In the rows, zero is written as 128.
A state moves one step at a time under one of 7 hidden systems, and each row is a state written as 20 numbers. Each run below is a few steps of one system.
Susu, seq 1, 8 rows:
[[115 140 133  98 112  97 136 188 166 178 104 170 126 146 140  98 106 120
  190 145]
 [177 150 108 151 166 204 121 150 140 171 127 130 120 146 163 128 116 178
  130 122]
 [144 150 118 125 144 117 111  93  87  69 140 166  90 124 122 112  93 184
   95 161]
 [ 72  81 140  98 108  88 129 127 146 130  83 178 118 132 183  98  99 123
  126 142]
 [130 144 160 105 184 148 161 132 191 189 109 106 143 142 139 112 121 167
  146 121]
 [130 170 117  93 143 191 137 113 113  82 167 125 132 125 147 169 127 189
  103 141]
 [ 82 103 146 132 113 119 115  57 106  66  86 125 134 115 157 103 101 123
   97 125]
 [ 96 100 167  73 133  82 184 108 164 163  93 103 115 134 117 145 138 117
  151 116]]
mif, seq 2 (8 x 20):
[[116 174 131 166 118 111  82 138  82 139  96 131 140 112 129  94 130 109
  205 144]
 [175 146 125 101  97 144 166 132 122 141  79 126  63 158 110 148  96 124
  176 115]
 [132 128 112 157 158 105  98 153  66 183 125 144  95 120 154 141 166 151
  175 150]
 [146 189 123 107 104 115 123 154 127 114 108 171 107 144 108  88  73 139
  183 155]
 [149 104 110 132 135 171 131 143 112 178  88 149  77 150 195 148 119 159
  148 122]
 [144 169 133 135 185  85 110 126 107 141 134 159 101 124 107  87 110 190
  148 171]
 [108 149 118  72 102 168 139 148 129 112 111 175 108 145 190 142  89 166
  148 150]
 [134 130 146 164 194 141 109  94 128 162  83 125 120 130 168  84 111 182
  132 133]]
kuzoz, seq 3:
[[128 126 150 170 125 159 124  82 121 141  70  60 146 121 132 122 138  89
  158  89]
 [146 124 135 112 137  85 160 113  85 142 138  90  83 122  72 185 174 124
  149 125]
 [ 88 147 118 143  83 117  90 156  79 120 138 123 164 104 137 141 167  79
  179 136]
 [185 152 128 168 109 148 130 124 118 152  76  97 102 142  94 113 111  93
  182 101]
 [156 111  99 143 145  90 119 160  69 170 152 146  73 126 115 168 172 143
  146 144]
 [121 178 112 147  93 106  79 168 100 108 135 168 145 120 120  87 111 108
  178 159]
 [187 128 107 146 117 166 132 157 135 171  84 152  77 161 150 115  89 135
  156 116]
 [143 137 112 145 187  94 101 152 101 156 165 174 101 123 131 114 138 191
  119 169]]
mif, seq 4, 8 rows:
[[129  65 120  85 120 130 169 114 131 127 120 147  70 148 159 175 122 150
   82 120]
 [ 80 137 147 149 180  83  93 137 142 155 146 138 181 105 141  81 151 146
  132 155]
 [145 168 129  80  99 195 164 128 177  84 135 121 142 147 120 138  83 134
  117 115]
 [123  80 123 180 165 144 102  84  85 137 121 104 121 112 170 144 164 146
   84 114]
 [ 95 150 158  80 124  58 146 105 143  81 141 136 138 118  73 105 113 124
  129 152]
 [ 95 109 132 112 102 189 140 146 151 156 109 100 164 131 191 165 152 105
  146  99]
 [173 160 143 180 174 121 114  87 116 121 138  80 136 117  63 103 138 135
  119 117]
 [102 113 111  80  65 117 145 131  88  79 146 141 105 126 130 190 142 105
  125 134]]
seka, seq 5 (8 x 20):
[[167  99  95 163  58 156 113 143 114 102 105 146 103 146 135 125 100  77
  114 103]
 [160  88 131 170 164  55 123 135 134 178 126 137  95 132  83  96 137 118
  118 130]
 [117 150 108  95 103 103 124 210 149 140 185 177 151 129 117 133 138 121
  147 158]
 [176 134  98 181 114 196  95 153 152 126 126 146 144 144 150  90  93 119
  104 111]
 [172 101 118 137 156  83 135 107 128 109 152 155  77 138  81 115 109 156
   66 139]
 [ 72  91 125 101 129  90 117 173 163 146 155 184 155 124 172 114 135 135
  106 153]
 [155 160 136 126 138 187 141 142 209 131 130 121 171 145 121  91  87 137
  113 112]
 [155 101 110 131 156 150 135 102 118  97 179 123 108 125 118 165 144 165
   44 122]]
rubad, seq 6, 8 rows:
[[ 99 129 138  74 136  93 144 157 163 152 112 188 109 145 162 102  94 167
  150 161]
 [132 166 131 103 166 192 138 143 168 154 128 139 142 142 177 120 102 192
  133 138]
 [137 148 130 119 163 168 127  73 111  79 127 135 107 126 149 125  96 198
   85 141]
 [ 74  93 154  84 131  99 145  76 130  98  90 147 110 127 171 122 102 154
  102 139]
 [ 78 134 172  73 156 136 170 106 174 154  99  95 154 128 155 139 132 148
  150 120]
 [115 163 140 107 145 194 146  85 117 100 140  72 153 115 140 175 149 157
  121 115]
 [ 98 114 142 137 112 131 122  48  75  72  95  91 124 108 139 145 135 116
  115 115]
 [ 87  99 160  99 107  83 164  96 120 141  80  90 117 122 119 155 152  89
  168 112]]
Susu, seq 7 (8 x 20):
[[152 159 130 130 170  71 120 151 136 150 146 169 106 134  87  80 106 167
  143 165]
 [125 124  97 111 102 167 115 185 150 134 136 194 126 146 193 120  97 148
  120 143]
 [161 126 140 160 184 137 120  91 160 135 104 140 116 139 132  69  83 175
   88 129]
 [105 118 128  56 135 103 160 137 146 108 158 178 101 136 141 145 109 179
   95 161]
 [ 79 119 148 131 153 158 112 110 177 129 111 131 188 121 192  87 110 147
  104 127]
 [145 140 152  74 142 150 188  87 176 105 125 104 114 145  98 143  95 157
   99 115]
 [ 69  95 135 108 145 138 126  94 111 104 150 113 155 105 175 166 168 149
   80 131]
 [ 94 156 172 105 117 116 148  84 162  90 103  85 176 118  95 102 111  97
  142 115]]
Lenuf, seq 8 (8 x 20):
[[103 118 131 185 153 105  76  85  81  97 147 109 159  93 128 109 159 125
   97 134]
 [128 120 137  91  63  91 163 138 161 104 113 131 119 143  78 123 101  65
  142 113]
 [129  87 119 171 156 136 114 158 124 199 145 102 147 119 151 153 194 112
  128 109]
 [156 197 121 135 116 119 112 132 113  74 173 124 146 117  53 115 119 121
  137 142]
 [138  55  96 157  76 131 114 146 114 127 108 159 100 140 164 135 123  83
   95 109]
 [136 140 150 158 182  60 117 133 148 172 131 118 142 118  76  76 139 129
  150 139]
 [148 140  90  95  80 157 138 204 145 123 181 166 128 144 125 164 126 120
  127 134]
 [149 118 120 213 161 149  73 106 118 127 118 130 148 119 147  73 120 136
   95 123]]
rubad, seq 9:
[[135  95 128 118 176 157 156 154 172 194 152 114 133 137 158 159 164 159
  102 114]
 [118 184 131 131 149 138 100 105 120  64 179 123 176 104 104 108 124 156
   99 150]
 [122  69 125 125  76 144 143  98 148  90  88 137 112 142 156 125  91  88
   83 100]
 [110  97 163 129 192  75 149 113 157 188 125  96 136 119 109 124 168 137
  123 123]
 [110 174 122  83  97 157 138 152 142  84 189 115 179 118 107 166 146 119
  128 131]
 [140  98 122 196 113 174  97  91 118 112  89  99 146 123 153 104 122  92
  101  94]
 [145  99 144 117 140  51 160 106 122 133 134 110  86 129  55 142 146 115
  117 125]
 [ 75 122 118 111  92 122 113 187 136 143 165 140 182 113 156 151 171  93
  146 134]]
Lutat, seq 10, 8 rows:
[[112 160 142 127 157 157 114 129 136 162  78 147 130 136 189  89  96 174
  173 146]
 [152 158 123  87 152 161 155 115 111 124 119 147  70 146 146 152  99 202
  136 147]
 [ 71 125 136 106 153 128 113 102  97 117 107 158 120 118 205 127 124 185
  127 158]
 [105 168 161  74 137 148 159  89 144 115  76 118 120 137 152 117  86 164
  165 135]
 [111 124 135  94 159 176 154 105 108 148 116 107 107 129 187 187 149 184
  132 126]
 [ 85 180 149 111 149 144 114  75  87  81 119 107 145 105 149 134 128 173
  147 150]
 [ 99 125 142  87  94 156 158  86  99 105  74 103 100 131 164 172 120 124
  158 115]
 [101 144 155 133 172 132 131  87  88 159  98  75 127 109 148 156 171 153
  174 123]]
seka, seq 11 (8 x 20):
[[165 166 129  86 149 101 169 165 147 157 160 132  98 143  67 150 132 154
  158 141]
 [116 139  90 161 118 172  72 165  87 123 157 161 153 116 188 134 145 141
  125 146]
 [159 139 138 139 119 114 130  89 144  92  83 146  97 146  99  68  58 131
  119 129]
 [124  78 121  95 161 101 157 153 135 185 142 152  84 139 154 170 154 163
  111 138]
 [ 98 192 140 132 154 144  94 145 153 122 150 136 199 112 140  79 120 150
  150 153]
 [166 125 111 102  96 193 157 105 132  83 116 132  88 151 139 157  86 144
   93 112]
 [103  80 147 161 192  81 112  83 110 151 118 119 121 110 149 110 156 156
   94 137]
 [ 80 165 154  48 106 107 161 142 172 107 137 134 159 130 117 131 113 128
  160 146]]
Lenuf, seq 12:
[[ 91 105 130 111 162 118 135 150 106 191 135 122 122 120 175 176 187 156
  153 137]
 [126 219 135 123 115 166 110 117 112  83 129 110 164 118 113 114 108 139
  176 141]
 [158  80 113 133  99 159 147  98 101 124  77 128  62 148 160 160 111 122
  113 101]
 [ 89 138 158 124 180  51 121 104  96 155 115 123 120 108 118 112 156 155
  166 158]
 [116 170 118  77  70 171 144 176 140 123 125 139 141 140 148 157 115 112
  184 129]
 [166 127 123 191 168 181 107  94  90 150  94  95 108 126 155 126 134 152
  127 109]
 [123 148 133  82 123  63 147 105  92  90 128 157  72 130  89 134 107 153
  143 161]
 [ 77 108 128 123 102 142 110 161 128 169  90 149 147 129 211 125 138 110
  172 129]]
kuzoz, seq 13:
[[120 167 133  91 165  75 128 134 122 108 172 169 116 123  98 113 117 184
  125 177]
 [ 98 132 116 102  84 187 118 150 145 107 108 165 149 138 203 122  94 130
  131 132]
 [150 128 154 149 203 141 138  79 154 154  95 106 115 136 132  91 107 180
  105 119]
 [ 90 127 130  53 127 105 155 122 116  90 170 153 112 124 134 175 137 168
  105 158]
 [ 70 138 150 137 117 166 105 105 149 111  92 112 193 113 187  93 115 116
  137 119]
 [159 128 156 100 162 143 185  76 148 139 102  77  92 141  95 153 119 155
  123 104]
 [ 67 112 128 108 134 106 117 117  82 111 167 118 150  98 154 179 188 137
  116 144]
 [112 166 155 129  89 142 129  93 139  93  82  87 164 121 109 100 104  83
  170 108]]
Lutat, seq 14, 8 rows:
[[123 152 129 153 125 114 107 154 148 118 186 102 198 107  78 115 164  87
  122 124]
 [169 105 102 160  68 153 124 145 138 100 142 117 134 137  94 136 123  60
   96  93]
 [147  77 128 185 145  67 111 124 127 148 143 115 128 118  79 108 161  89
   95 114]
 [134 136 118 120  90  85 128 191 160 132 174 147 155 129  71 121 139  76
  139 134]
 [172 102 101 190 110 158 102 173 160 154 140 135 151 139 128 103 126  84
  103 103]
 [180 114 113 162 145  79 119 138 136 118 165 149 108 133  57  97 118 123
   84 134]
 [110  81 111 122  95  82 119 186 167 135 158 182 144 132 128 108 127  90
   98 139]
 [162 125 133 159 145 139 125 156 209 158 133 132 162 145 105  69 100 113
  103 112]]

Name the system that made each run.
seq 15, 2 rows:
[[174 141 140  88 151 120 184 146 177 172 114 129  84 158  91 129  99 150
  147 123]
 [107 137 103 127 157 163  99 156 102 128 182 153 146 114 184 157 159 182
  104 154]]
 => rubad
seq 16:
[[120  61 111 159  87  74 109 143 119 119 140 147 126 123 113 120 146  64
   90 119]
 [141 109 132 140 108  85 132 180 189 165 135 135 155 137  84  93 127  69
  136 114]]
 => seka
seq 17:
[[129 163 121 157 128  93  95 187 123 174 145 135 157 119 104 101 156  98
  192 140]
 [196 146  87 161  89 164 112 179 117 133 131 156  97 150 112 123 103 108
  147 121]]
 => Lutat
seq 18 (2 x 20):
[[143  97 132 201 136 111  99  77 101 112 110  87 137 112 103 105 145  91
   99 103]
 [104 102 136  83  89  51 161 147 135 124 140 134 113 128  81 152 145  82
  142 131]]
 => seka
seq 19 (2 x 20):
[[143 107 142 150 123 115 143  77 125  97 132  67 139 116  68 142 152  85
   93  93]
 [ 97  79 129 134  94  84 128 133 117 124 150 102 151 109 107 159 183  62
  114 109]]
 => rubad
seq 20, 2 rows:
[[101 119 119 114 169 104 114 151  98 170 130 173 100 125 183 136 143 188
  146 165]
 [119 199 137  90 125 154 129 132 142 105 109 156 135 136 143  96  72 166
  172 157]]
 => rubad
seq 21:
[[ 91 159 147  84 163 118 130 113 157 103 133 163 142 127 152  93  90 192
  113 164]
 [106 114 139  74 127 178 164 108 174 116 103 136 125 147 186 142  94 162
  101 121]]
 => Lutat
seq 22, 2 rows:
[[129 171 138  63 114 119 163 132 173  79 161 142 138 138  80 124  93 144
  116 144]
 [104  64 120 141 126 176 123 127 155 141 121 126 153 129 200 143 140 121
   75 103]]
 => Lutat
seq 23, 2 rows:
[[162 179 133 139 177 129 122 101 127  92 177 117 141 119  69 111 122 175
   96 143]
 [ 99  71 109 101  71 124 129 130 133  81 128 174 118 134 165 137 105 105
   77 128]]
 => Lenuf
seq 24, 2 rows:
[[ 77 177 152 120 170 124 108 122 138 117 162 115 200  99 132 107 149 157
  134 153]
 [144 134 118  99  69 195 154 110 138  76 110 114 120 146 137 160  93 107
  114 101]]
 => Lutat
seq 25 (2 x 20):
[[139 129 112 175  85 156  87 151 152 113 110 154 161 134 146  67  88  86
  125 118]
 [190  89 124 140 152  97 156 121 149 155 123 131  68 151  79 121 112 134
   93 114]]
 => Lutat
seq 26 (2 x 20):
[[173 182 115 146 147 143 108 137 108 133 104 163  88 143 127  88  79 172
  163 151]
 [139 113 105 102 131 126 132 142 105 134 117 192  59 147 169 137  99 179
  124 156]]
 => rubad
seq 27:
[[ 72 123 130  66 103 102 144 187 158 147 153 158 157 127 152 151 146 118
  152 149]
 [153 163 129 173 145 212 108 126 150 141 125  85 180 126 145 113 129 129
  131 103]]
 => Lenuf
seq 28, 2 rows:
[[142 149 121  80 116 173 154 149 195  96 157 156 145 149 129 122  82 152
   89 130]
 [121  80 119 170 169 162 101 102 126 129 136 129 140 119 183 122 143 160
   57 120]]
 => mif
seq 29 (2 x 20):
[[ 85 110 130 108 163 172 127 128 153 135 152 132 164 120 197 146 145 174
   83 133]
 [111 155 159 112 150 156 140  65 162  74 119  98 166 123 121 101  95 150
   94 122]]
 => seka
seq 30:
[[117  72 111 110  84  89 146 145  88 147 112 145  72 135 140 178 153  97
  143 123]
 [114 169 145 164 161 109  96 147 132 179 115 112 167 116 125  83 144 123
  192 138]]
 => Lutat
seq 31 (2 x 20):
[[ 95  97 142 176 135 126 104 120 110 174  93  85 158 110 162 127 175  91
  158 104]
 [168 179 139 108 119 108 159 127 134 110 145  98 118 134  34 136 123 111
  157 124]]
 => mif
seq 32, 2 rows:
[[161 145  91 150 115 160  93 170 137 107 159 191 128 139 147  96  88 151
   96 148]
 [157  98 120 146 153 107 119 127 161 137 115 182  95 147 135  70  79 159
   83 140]]
 => rubad
seq 33, 2 rows:
[[ 76 114 148 165 147 131  87  88  99 134  80 118 156 106 195  98 137 133
  138 128]
 [144 156 154  69 118 115 187 100 140 117 104  99  92 142  75 151 106 131
  160 122]]
 => rubad
seq 34, 2 rows:
[[142  96 120 125  87 167 141 130 153 136  65 151  96 159 176 112  77 115
  128 105]
 [141 126 145 132 217  95 140 108 133 177 134 122 101 128 115 121 143 193
  119 144]]
 => Lutat
seq 35, 2 rows:
[[160 169 129 170 174 123 102  87  74 102 156  97 122 106  83 126 146 160
  119 138]
 [ 89 102 115  94  51  94 129 138  91  86 119 159 109 126 139 154 128  86
  144 138]]
 => Lutat
seq 36, 2 rows:
[[160  85 113 157 164 104 135 154 108 201 141 118  88 132 118 162 179 132
  128 120]
 [118 191 113 132 114 103  89 161  97  91 176 161 157 110  98 108 128 128
  155 165]]
 => Lenuf
seq 37 (2 x 20):
[[128 139 173  97 154 131 178  65 168 120  96  71 131 134  94 128 113 136
  124 107]
 [ 81 115 133  82 127 143 149 114 104 112 157  99 142 110 155 204 180 139
  116 126]]
 => Susu
seq 38, 2 rows:
[[ 96  95 157 166 147  91 111  59 100 124  78  90 135 107 134 103 142 109
  125 115]
 [101 140 151  61 103  91 179 139 141 143 119 104 123 131  96 167 148 103
  179 125]]
 => seka
seq 39 (2 x 20):
[[148 189 110  85 130 152 137 152  99 116 148 159  92 138 129 154 110 183
  163 160]
 [124 129 116 159 146 162  89 110  86 128  89 159 106 128 202 103 105 172
  132 145]]
 => seka
